50 stands for zero in the data rows.
Here are some points, one per row:
[74,54,39,59,35,36,69,38,44,54,78,62,53,48,51,44,66,44,70,60,24,74,54,59,59,59,
 58,56,33,54,51,59,51,52,28,65,55,48,49,77,28,44,68,42,41,58,55,60,65,73,38,45,
 36,58,59,78,63,20,68,44,42,68,56,27]
[52,59,33,38,81,37,39,52,52,49,59,36,45,57,48,36,71,40,59,25,42,39,57,44,41,30,
 35,86,36,59,52,71,48,36,39,35,60,68,58,27,68,42,52,45,44,55,57,40,28,52,66,22,
 39,52,78,72,61,66,38,61,64,63,74,36]
[65,52,66,59,74,43,45,46,56,50,67,57,42,19,64,59,56,31,49,39,60,50,54,44,62,44,
 44,45,55,54,57,20,1,34,48,62,48,45,51,24,37,60,57,48,28,44,32,67,33,51,42,38,
 54,51,76,25,68,32,49,60,52,65,22,51]
[59,61,65,39,39,52,65,61,67,53,62,57,60,36,71,59,68,85,51,15,61,62,50,67,53,51,
 57,33,45,36,71,31,50,48,33,21,69,54,50,69,39,69,44,48,47,46,62,51,31,33,66,52,
 40,32,46,50,40,66,43,69,36,46,68,44]
[49,35,47,37,63,54,47,50,38,22,40,30,40,24,83,47,76,40,51,45,69,44,41,30,45,46,
 63,51,58,71,51,35,79,57,76,54,52,46,53,51,58,80,69,45,51,52,68,43,61,51,21,50,
 37,42,56,73,36,34,66,53,56,57,51,61]
[41,24,31,56,32,61,91,42,48,53,71,46,78,45,70,47,33,50,59,34,43,46,25,58,35,18,
 64,59,51,43,39,45,26,59,62,46,38,54,52,23,43,49,41,39,27,41,55,42,56,73,54,49,
 76,44,56,64,29,41,39,64,60,60,60,56]
[40,59,53,44,41,53,24,28,62,33,55,32,69,38,41,75,30,42,51,49,31,40,78,30,14,56,
 36,32,37,39,44,44,45,38,44,58,38,58,53,39,30,54,63,65,30,70,72,51,72,45,52,66,
 45,43,43,59,46,67,54,68,58,62,49,43]
[56,56,55,48,37,55,68,54,53,56,39,44,59,46,33,26,47,55,68,53,60,30,84,41,68,50,
 46,30,67,46,37,48,59,59,61,41,37,27,71,28,42,39,58,61,41,38,42,62,15,78,46,56,
 24,62,56,55,50,52,55,43,55,35,65,54]
[58,38,59,24,58,41,42,42,49,51,40,53,51,54,57,35,54,70,23,76,60,65,38,46,54,64,
 57,49,48,51,59,67,28,26,49,32,25,57,50,43,49,47,66,44,48,13,33,29,68,70,58,57,
 52,20,43,58,64,66,60,44,70,59,54,43]
[38,39,60,57,55,45,29,57,45,36,55,45,50,54,54,58,58,17,76,32,63,66,39,53,47,63,
 62,60,57,42,37,49,33,84,25,29,51,41,28,49,36,39,79,49,56,51,56,46,40,53,57,56,
 67,55,45,59,42,70,36,18,60,28,32,44]
[48,44,22,64,65,42,39,65,44,55,62,49,48,43,46,71,60,78,56,43,21,19,46,39,52,53,
 48,60,47,89,39,50,37,46,47,48,39,24,56,66,21,54,41,32,61,59,25,49,42,56,29,57,
 62,25,54,49,37,68,53,61,54,30,47,48]
[42,53,36,34,43,40,48,46,69,46,39,41,49,66,59,55,33,32,27,49,30,50,22,38,67,47,
 67,46,52,60,41,60,48,42,69,21,58,52,63,62,51,55,45,63,50,57,64,95,40,59,75,46,
 61,49,70,60,64,44,61,60,35,33,20,47]
[41,1,66,65,62,38,70,52,32,49,64,61,67,62,52,71,36,61,52,54,54,26,45,43,48,51,
 44,55,48,44,50,38,63,28,56,23,70,50,47,47,58,33,69,52,51,63,55,62,60,40,47,24,
 30,45,48,26,56,40,61,42,68,43,52,22]
[34,57,36,71,39,39,47,47,66,57,65,21,62,41,80,30,71,61,55,57,31,44,53,36,52,70,
 22,47,65,38,35,33,43,36,48,36,84,64,23,47,65,50,51,67,46,44,21,31,63,65,51,43,
 55,58,46,62,58,40,52,59,51,26,43,58]
[24,60,46,59,32,22,51,48,70,69,59,54,39,53,47,54,42,35,57,50,71,59,38,61,26,42,
 56,50,54,77,54,54,65,26,83,59,56,40,15,53,37,53,68,54,34,39,28,50,21,42,46,41,
 54,56,32,56,48,64,61,62,56,64,57,35]
[64,32,64,40,52,66,51,41,49,93,26,20,55,59,73,63,42,52,55,41,43,56,62,55,44,39,
 47,58,55,52,56,61,63,47,42,68,50,65,45,60,56,53,52,19,20,52,43,52,53,44,27,48,
 70,70,64,38,63,66,53,37,36,32,49,55]
[23,33,61,55,32,62,37,61,23,65,42,64,37,60,61,64,87,56,53,44,40,39,44,46,67,59,
 51,40,31,35,24,45,30,42,76,74,40,85,42,49,39,52,53,44,50,62,57,46,27,65,73,34,
 42,52,39,59,58,55,58,56,51,61,55,61]
[42,49,68,42,62,30,32,57,51,54,30,61,27,59,66,48,38,77,98,55,44,40,38,48,45,36,
 69,39,66,56,24,52,48,34,30,28,53,54,48,33,38,48,33,66,37,52,59,44,58,56,27,42,
 52,56,38,63,57,31,30,64,31,70,43,44]
[75,44,23,58,56,60,53,34,51,66,48,72,49,45,45,29,57,39,57,70,61,50,32,43,28,33,
 63,39,55,61,47,53,29,64,50,34,55,77,44,39,35,56,45,58,39,84,36,36,52,20,57,43,
 16,47,49,51,48,58,67,48,42,27,44,64]
[51,17,53,52,30,29,70,50,26,41,46,44,32,44,52,34,45,37,66,49,66,33,58,33,34,56,
 51,69,51,49,60,42,48,63,42,51,40,64,49,74,49,59,48,67,61,53,22,57,58,60,62,67,
 52,49,67,45,74,70,27,90,30,60,47,48]
[45,51,42,26,70,57,45,56,41,85,58,61,59,46,17,53,65,55,45,58,59,78,57,37,37,26,
 35,61,58,25,38,35,68,59,59,56,59,33,48,44,47,57,52,54,70,57,39,67,63,56,56,36,
 72,33,35,59,54,32,30,63,42,51,42,50]
[61,55,45,65,38,31,56,46,80,47,35,68,45,33,42,82,47,41,53,29,68,34,39,50,49,57,
 56,75,54,24,41,75,39,20,59,56,60,55,48,42,57,47,57,31,73,53,52,46,62,58,36,60,
 36,43,50,59,62,35,35,49,42,33,62,81]
[46,42,33,34,53,45,56,50,59,55,71,43,26,22,74,45,51,36,73,34,32,39,50,74,56,47,
 45,33,52,46,69,54,76,37,61,59,20,60,58,44,32,25,32,58,71,44,40,49,72,39,68,34,
 47,50,45,44,53,52,39,26,61,49,32,57]
[35,72,69,58,72,63,63,50,46,63,69,35,50,30,52,39,42,42,39,65,65,30,43,58,65,43,
 50,62,18,71,25,47,44,55,57,41,51,43,29,72,46,38,41,45,29,41,73,52,67,54,52,47,
 23,47,35,58,67,60,16,58,47,44,42,64]
[29,60,45,53,49,56,57,40,47,39,42,69,40,29,67,58,55,64,31,58,60,38,43,30,47,20,
 39,47,47,43,76,65,42,50,41,57,53,34,20,46,50,55,27,61,60,70,58,37,44,86,52,55,
 51,69,63,46,52,57,48,23,36,48,51,16]
[70,53,31,31,51,19,39,65,40,66,42,31,54,70,65,41,30,48,66,49,71,36,49,52,75,53,
 40,46,33,58,59,45,31,58,55,74,67,54,17,25,34,51,46,41,67,54,63,62,68,54,63,63,
 41,45,52,39,23,40,53,64,54,46,62,39]
[36,26,26,54,54,43,45,37,34,41,61,50,44,33,77,41,46,51,59,76,49,74,60,49,64,31,
 34,42,32,47,49,76,41,19,33,35,47,40,46,45,52,54,80,42,56,58,57,72,27,46,46,48,
 53,62,33,41,33,54,36,69,34,45,60,82]
[49,22,41,55,57,26,38,67,59,46,59,39,40,46,25,43,33,64,38,50,50,62,43,79,66,33,
 35,44,48,28,34,34,39,48,59,50,43,61,38,76,65,57,36,72,42,65,51,47,42,46,21,64,
 42,56,79,66,40,60,53,37,67,68,52,63]
[55,45,48,30,49,42,53,49,54,29,67,56,64,46,43,71,48,55,64,74,46,55,42,31,60,70,
 33,59,71,69,47,51,52,54,63,68,59,61,48,53,65,30,48,54,27,42,54,31,34,44,67,38,
 49,33,61,41,25,51,31,32,4,65,52,62]
[28,65,69,58,56,26,66,65,43,63,41,78,50,43,78,49,40,52,35,55,50,41,56,60,59,57,
 22,82,50,54,50,65,48,73,41,53,42,50,77,41,42,53,58,64,38,59,46,40,56,19,61,62,
 66,63,50,67,34,35,72,60,57,51,43,59]
[58,55,29,49,35,74,49,65,36,48,31,64,64,63,72,63,64,40,43,52,43,49,60,67,34,54,
 39,49,52,50,28,49,48,38,54,23,43,22,21,44,55,30,46,38,61,39,39,49,58,34,50,57,
 26,62,81,52,46,51,42,63,44,86,28,51]
[40,43,35,55,63,21,57,76,38,36,22,61,77,44,58,37,50,41,40,66,39,47,67,74,28,51,
 53,33,79,54,59,51,39,37,53,67,70,55,56,65,30,64,48,31,39,57,66,43,43,63,61,31,
 44,48,49,56,63,50,12,52,68,39,41,52]
[28,45,76,49,51,66,25,42,61,57,53,54,52,30,60,49,56,47,69,77,53,30,49,96,27,45,
 58,49,61,60,53,56,32,55,42,59,60,53,51,58,67,37,57,52,61,55,34,80,62,71,61,41,
 47,30,81,56,29,43,62,64,50,44,72,51]
[54,56,44,71,65,62,50,22,45,41,35,44,43,43,29,55,47,66,51,75,35,44,29,61,57,70,
 60,67,51,47,80,19,60,52,53,40,68,67,49,31,33,44,48,34,66,41,52,60,40,50,49,50,
 61,87,47,61,43,61,42,63,61,67,50,61]
[57,38,61,44,41,60,61,40,45,42,26,37,62,12,30,35,58,60,64,33,48,42,17,50,49,59,
 17,29,43,65,28,94,47,56,45,51,68,54,33,54,40,58,51,52,50,52,43,62,40,33,54,47,
 67,45,55,41,56,31,42,53,73,68,46,44]
[48,52,62,32,54,19,43,21,44,44,91,53,51,65,66,46,56,52,39,47,41,26,46,57,45,53,
 60,25,59,38,40,72,43,82,60,53,69,38,59,41,69,63,42,17,54,64,28,57,52,48,42,54,
 45,65,36,48,59,63,40,51,53,71,47,56]
[54,47,58,99,55,53,44,49,52,59,45,52,24,68,53,40,34,48,34,25,36,57,55,51,37,42,
 30,26,41,68,60,61,57,69,54,47,60,65,57,38,51,58,68,52,59,34,51,51,57,72,50,42,
 41,21,51,46,32,43,34,44,31,66,41,58]
[61,39,46,70,58,43,53,43,46,43,42,47,68,62,60,72,69,26,34,49,45,48,47,55,63,41,
 66,33,56,71,50,46,58,52,14,68,40,44,35,39,66,40,25,84,48,47,42,60,46,42,53,53,
 62,37,29,58,71,42,49,57,61,55,85,65]
[37,38,47,53,68,63,41,67,55,44,62,33,42,57,63,57,56,70,54,49,39,73,58,49,36,60,
 60,58,54,50,79,80,32,70,85,41,52,51,41,50,39,23,45,61,38,63,50,44,38,51,48,77,
 38,53,50,33,75,12,39,72,60,47,61,55]
[22,56,52,47,56,50,52,50,34,42,55,31,71,61,50,45,50,33,44,49,68,63,33,62,41,76,
 58,58,22,36,47,64,67,31,29,55,57,58,66,37,29,55,18,57,48,59,26,40,33,71,25,39,
 31,38,60,34,32,42,53,59,42,46,31,53]
There is one direction along which these points spread out most. How many in every 100 of the points above lie lower along it than each point below? Answers are rounded to whole numbers. More than half of the points above lie lower than the first one.
[28,45,76,49,51,66,25,42,61,57,53,54,52,30,60,49,56,47,69,77,53,30,49,96,27,45,
 58,49,61,60,53,56,32,55,42,59,60,53,51,58,67,37,57,52,61,55,34,80,62,71,61,41,
 47,30,81,56,29,43,62,64,50,44,72,51] 98
[58,38,59,24,58,41,42,42,49,51,40,53,51,54,57,35,54,70,23,76,60,65,38,46,54,64,
 57,49,48,51,59,67,28,26,49,32,25,57,50,43,49,47,66,44,48,13,33,29,68,70,58,57,
 52,20,43,58,64,66,60,44,70,59,54,43] 33
[46,42,33,34,53,45,56,50,59,55,71,43,26,22,74,45,51,36,73,34,32,39,50,74,56,47,
 45,33,52,46,69,54,76,37,61,59,20,60,58,44,32,25,32,58,71,44,40,49,72,39,68,34,
 47,50,45,44,53,52,39,26,61,49,32,57] 95
[65,52,66,59,74,43,45,46,56,50,67,57,42,19,64,59,56,31,49,39,60,50,54,44,62,44,
 44,45,55,54,57,20,1,34,48,62,48,45,51,24,37,60,57,48,28,44,32,67,33,51,42,38,
 54,51,76,25,68,32,49,60,52,65,22,51] 73
[38,39,60,57,55,45,29,57,45,36,55,45,50,54,54,58,58,17,76,32,63,66,39,53,47,63,
 62,60,57,42,37,49,33,84,25,29,51,41,28,49,36,39,79,49,56,51,56,46,40,53,57,56,
 67,55,45,59,42,70,36,18,60,28,32,44] 60
[34,57,36,71,39,39,47,47,66,57,65,21,62,41,80,30,71,61,55,57,31,44,53,36,52,70,
 22,47,65,38,35,33,43,36,48,36,84,64,23,47,65,50,51,67,46,44,21,31,63,65,51,43,
 55,58,46,62,58,40,52,59,51,26,43,58] 0
[61,55,45,65,38,31,56,46,80,47,35,68,45,33,42,82,47,41,53,29,68,34,39,50,49,57,
 56,75,54,24,41,75,39,20,59,56,60,55,48,42,57,47,57,31,73,53,52,46,62,58,36,60,
 36,43,50,59,62,35,35,49,42,33,62,81] 30
[37,38,47,53,68,63,41,67,55,44,62,33,42,57,63,57,56,70,54,49,39,73,58,49,36,60,
 60,58,54,50,79,80,32,70,85,41,52,51,41,50,39,23,45,61,38,63,50,44,38,51,48,77,
 38,53,50,33,75,12,39,72,60,47,61,55] 45
[29,60,45,53,49,56,57,40,47,39,42,69,40,29,67,58,55,64,31,58,60,38,43,30,47,20,
 39,47,47,43,76,65,42,50,41,57,53,34,20,46,50,55,27,61,60,70,58,37,44,86,52,55,
 51,69,63,46,52,57,48,23,36,48,51,16] 28
[40,43,35,55,63,21,57,76,38,36,22,61,77,44,58,37,50,41,40,66,39,47,67,74,28,51,
 53,33,79,54,59,51,39,37,53,67,70,55,56,65,30,64,48,31,39,57,66,43,43,63,61,31,
 44,48,49,56,63,50,12,52,68,39,41,52] 18
[70,53,31,31,51,19,39,65,40,66,42,31,54,70,65,41,30,48,66,49,71,36,49,52,75,53,
 40,46,33,58,59,45,31,58,55,74,67,54,17,25,34,51,46,41,67,54,63,62,68,54,63,63,
 41,45,52,39,23,40,53,64,54,46,62,39] 70
[58,55,29,49,35,74,49,65,36,48,31,64,64,63,72,63,64,40,43,52,43,49,60,67,34,54,
 39,49,52,50,28,49,48,38,54,23,43,22,21,44,55,30,46,38,61,39,39,49,58,34,50,57,
 26,62,81,52,46,51,42,63,44,86,28,51] 13
[75,44,23,58,56,60,53,34,51,66,48,72,49,45,45,29,57,39,57,70,61,50,32,43,28,33,
 63,39,55,61,47,53,29,64,50,34,55,77,44,39,35,56,45,58,39,84,36,36,52,20,57,43,
 16,47,49,51,48,58,67,48,42,27,44,64] 55
[57,38,61,44,41,60,61,40,45,42,26,37,62,12,30,35,58,60,64,33,48,42,17,50,49,59,
 17,29,43,65,28,94,47,56,45,51,68,54,33,54,40,58,51,52,50,52,43,62,40,33,54,47,
 67,45,55,41,56,31,42,53,73,68,46,44] 68
[36,26,26,54,54,43,45,37,34,41,61,50,44,33,77,41,46,51,59,76,49,74,60,49,64,31,
 34,42,32,47,49,76,41,19,33,35,47,40,46,45,52,54,80,42,56,58,57,72,27,46,46,48,
 53,62,33,41,33,54,36,69,34,45,60,82] 23
